A single turn carries every row of the set below to another of its rows. Some are shown first; where does it send the rows asked next?
q_68: -.02 .08 -.26 .06 -.02 .09 .14 -.07 -.27 -.06 -.20 .03 .06
q_740: .13 .32 .00 -.04 .09 .09 .04 .03 -.02 -.22 .17 .40 -.07
q_831: -.07 .14 -.08 .14 .44 .02 -.03 .18 -.09 .16 .06 .15 -.19
q_521: -.09 .18 -.15 .04 .28 .17 .13 .00 -.36 .01 .15 -.07 .00
q_324: -.18 .19 .15 .19 .07 -.12 .20 -.18 .05 .08 .01 .11 -.13
q_556: -.05 .04 .00 .35 .18 .05 .03 .00 -.34 -.18 .22 .07 -.21
q_776: -.19 .09 .23 .19 .05 -.09 -.03 -.01 -.16 .00 .14 .29 -.25
q_494: -.15 .42 -.02 .00 .08 -.26 .04 .03 -.23 -.16 .08 .13 -.07
q_620: .12 .15 -.02 .10 .23 .11 -.02 -.33 -.09 .06 .11 .06 -.10
q_285: .22 .10 -.04 .18 .11 .14 -.23 -.14 -.07 -.17 .02 .22 .15
q_50: -.26 .41 -.06 .16 .04 .11 .15 -.17 -.16 -.17 .07 .13 -.03
q_718: .22 .20 .14 .15 .16 -.08 -.19 -.11 -.03 .13 -.09 .22 -.04
q_348: -.04 .18 .02 .14 .14 -.13 .02 .15 -.13 .35 .12 .24 -.08
q_486: .17 .03 .00 .26 .17 -.05 -.09 -.08 .05 .01 .04 -.15 .08
q_256: .16 .18 .07 .17 .01 -.29 .04 .13 -.16 -.25 .00 .09 .14
q_146: .09 .10 .24 .21 -.02 -.11 .07 .25 -.13 -.11 .17 -.01 -.14
q_609: -.09 .15 .15 -.02 .09 .19 -.04 .11 -.10 -.31 .19 .15 -.16
q_91: -.07 -.04 -.08 .09 .04 .00 .01 .21 .13 -.02 .24 .16 .14
q_759: .10 .10 .08 -.12 .07 -.11 -.15 -.16 -.01 -.11 .07 .04 .09
q_444: -.05 .12 .07 .11 .06 .09 .28 -.06 -.30 -.01 -.04 -.13 .09
q_134: .02 .09 .04 .20 -.06 .05 .07 .28 -.02 .06 .08 -.05 .24
q_351: -.08 .16 .02 -.01 .24 -.02 -.12 .12 -.36 -.18 -.15 .21 .12
q_991: -.02 .17 -.25 -.10 .16 .03 -.03 .05 -.26 -.03 -.23 .15 -.07
q_688: -.09 .07 -.26 -.03 .18 -.08 -.03 .14 .00 .14 -.13 .12 -.13
q_470: .10 .15 .04 .25 -.10 .15 .16 .00 -.18 .12 .07 .40 .07
q_570: .10 .09 -.23 .20 -.13 .16 .16 .02 -.08 .11 -.16 .17 .03
q_24: -.03 .17 -.05 .34 .05 .21 -.02 .02 -.35 .03 -.05 .29 .19
q_822: .04 .38 -.18 .34 -.02 .15 .11 .07 -.10 -.21 .19 .18 .05
q_836: -.09 .10 .24 .40 .02 .16 -.09 .12 -.13 -.20 -.05 .20 -.05
q_787: -.10 .45 .06 .20 .15 -.14 -.04 .26 .05 -.03 -.05 .13 -.09
q_594: -.14 .01 -.20 .26 .26 -.08 .05 -.08 -.07 -.24 .21 .04 .01
q_911: -.23 .18 .00 -.18 .15 .05 -.14 .13 -.14 -.04 .07 .26 .10
q_106: -.13 .24 -.13 .49 .06 -.14 -.01 .16 .05 -.07 .10 .11 .06
q_881: .05 .30 .07 .38 .29 .17 .01 .06 -.04 -.11 -.19 .18 -.10
q_499: .07 .01 -.27 .10 -.06 -.05 .01 .19 .06 .11 -.04 .21 .03

q_91 turns into -> q_351
q_822 turns into -> q_787
And these:
q_594 turns into -> q_256
q_556 turns into -> q_146
q_24 turns into -> q_348
q_759 turns into -> q_285
q_570 turns into -> q_688

A single turn carries every row of the set below to another of its rows. Some are shown first; where does it send the rows asked next?
q_303: -.11 .07 -.13 .26 -.06 -.06 -.14 .06 .02 -.04 -.12 .26 -.04 -.21 .13
q_26: .02 -.11 .02 -.17 .01 .08 -.04 .14 -.01 .07 .16 .08 -.18 .06 .30
q_995: .05 .01 .02 -.08 .14 .09 -.08 .25 .06 -.04 .24 .02 -.08 -.08 .26
q_420: .15 -.16 .04 .03 .20 -.14 .06 -.14 .01 .03 .22 .22 -.05 -.18 -.12
q_588: -.08 .18 -.05 .19 -.09 -.10 -.01 .17 -.10 -.12 -.04 .13 .17 -.28 -.17
q_536: -.04 .25 .06 -.04 -.15 .16 .20 -.19 -.06 -.12 -.20 -.11 -.06 .06 -.04
q_215: .03 -.02 .08 .26 -.07 .03 -.20 -.04 -.04 .13 -.23 -.15 -.05 .08 -.08
q_681: .09 .20 .01 -.04 -.03 .02 .40 -.06 -.12 -.19 .08 -.03 .01 -.07 .07
q_481: -.09 .07 -.04 .03 -.08 -.02 -.12 .13 -.14 -.02 -.06 .24 .25 -.29 -.08
q_177: .06 .06 -.01 -.09 .14 .07 -.03 -.14 .00 -.05 .09 .05 .06 -.03 -.43
q_61: -.01 -.14 .08 .18 -.08 -.01 -.19 .03 -.06 .14 -.11 -.11 -.18 .16 -.01
q_604: -.16 .14 .07 -.28 .04 .28 -.14 .12 .04 -.08 .04 .07 -.02 -.07 .08
q_159: -.12 -.03 -.08 .28 .00 -.09 -.14 .02 -.04 -.05 -.08 .30 .00 -.23 .12
q_214: -.02 .06 -.10 .34 -.01 -.18 .02 .09 -.06 -.12 -.01 .18 .00 -.24 .05
q_331: -.15 .06 .10 -.28 -.08 .21 -.15 .18 .02 .03 .03 .00 -.13 .06 .03
q_939: -.12 .02 -.22 .21 -.12 -.14 .00 .03 -.09 -.07 -.05 .31 -.07 -.12 .12
q_44: -.08 .03 .11 -.01 .10 .01 -.10 -.11 .10 -.03 .03 .15 -.08 -.15 -.40
q_565: .11 -.05 .12 .28 .07 .02 -.09 .04 -.03 .04 -.02 -.25 -.14 .12 -.04
q_428: -.14 .20 -.05 .02 -.18 .06 .21 -.17 -.10 -.16 -.17 .03 -.15 .11 -.06
q_808: -.08 .28 .04 .06 -.05 .08 .28 -.10 -.01 -.27 -.06 -.04 -.16 -.02 .00
q_823: .16 -.04 -.10 -.14 .23 -.01 .04 -.08 -.02 -.04 .28 .19 .07 -.11 -.16
q_74: .20 -.02 .13 .08 .02 .03 -.03 .12 -.13 .08 .04 -.28 .10 .05 -.14
q_332: -.02 -.03 -.02 -.14 .13 .16 -.03 .06 .03 -.05 .16 .15 -.11 -.05 .36
q_569: -.01 .11 -.11 .02 -.13 -.03 -.10 .17 -.12 .01 -.05 .23 .24 -.29 -.01
q_703: .14 -.16 .09 -.04 -.11 -.02 -.10 .12 -.21 .20 .00 -.12 .10 .09 -.08
q_124: -.01 -.04 .09 .05 .19 -.02 .05 -.25 .15 -.08 .09 .15 -.28 -.06 -.14
q_686: .02 -.09 .09 .29 .02 .04 -.17 -.11 -.09 .07 -.18 -.14 -.06 .11 -.08
q_622: .07 .07 -.10 -.06 -.15 -.03 .36 -.13 -.23 -.09 .01 .06 .02 .06 .07
q_559: .00 .03 -.01 -.12 .06 .15 -.03 .07 .09 -.02 .09 .10 -.18 -.04 .39
q_608: .19 -.13 .07 .10 .00 .01 -.05 -.02 -.23 .14 -.03 -.15 .22 .04 -.09
q_462: .14 -.09 -.10 .14 .26 -.05 .02 -.24 .05 -.04 .16 .12 -.14 .01 -.12
q_751: .10 .04 .05 -.07 -.01 .05 .36 -.22 -.18 -.10 .02 -.01 .03 .02 .15
q_897: -.11 .19 .12 -.03 -.07 .17 .20 -.25 -.07 -.17 -.17 -.07 -.10 .05 -.04
q_871: -.10 .15 .08 -.13 .07 .20 -.18 .26 .11 -.07 .11 -.03 -.10 -.07 .05
q_147: -.14 .13 -.16 -.02 -.20 -.06 -.01 .12 -.18 -.06 -.07 .25 .16 -.16 -.12
q_844: -.08 .07 -.06 .01 .21 .09 -.13 -.16 .16 -.12 .09 .17 -.18 -.04 -.25
q_90: -.07 .18 .06 -.32 -.04 .25 -.08 .14 .05 -.02 .01 .02 -.01 -.08 .11
q_868: .11 .00 .12 -.22 .12 .00 .12 -.13 -.01 -.02 .19 .11 .05 -.15 -.30
q_152: .17 .07 -.02 .00 -.06 .03 .34 -.20 -.13 -.06 -.03 -.05 -.03 .04 .20
q_453: .24 -.12 .04 .12 -.06 -.04 -.06 .03 -.19 .19 -.06 -.14 .17 .00 -.01

q_823 turns into -> q_124
q_939 turns into -> q_331
And these:
q_74 turns into -> q_214
q_751 turns into -> q_686
q_536 turns into -> q_453

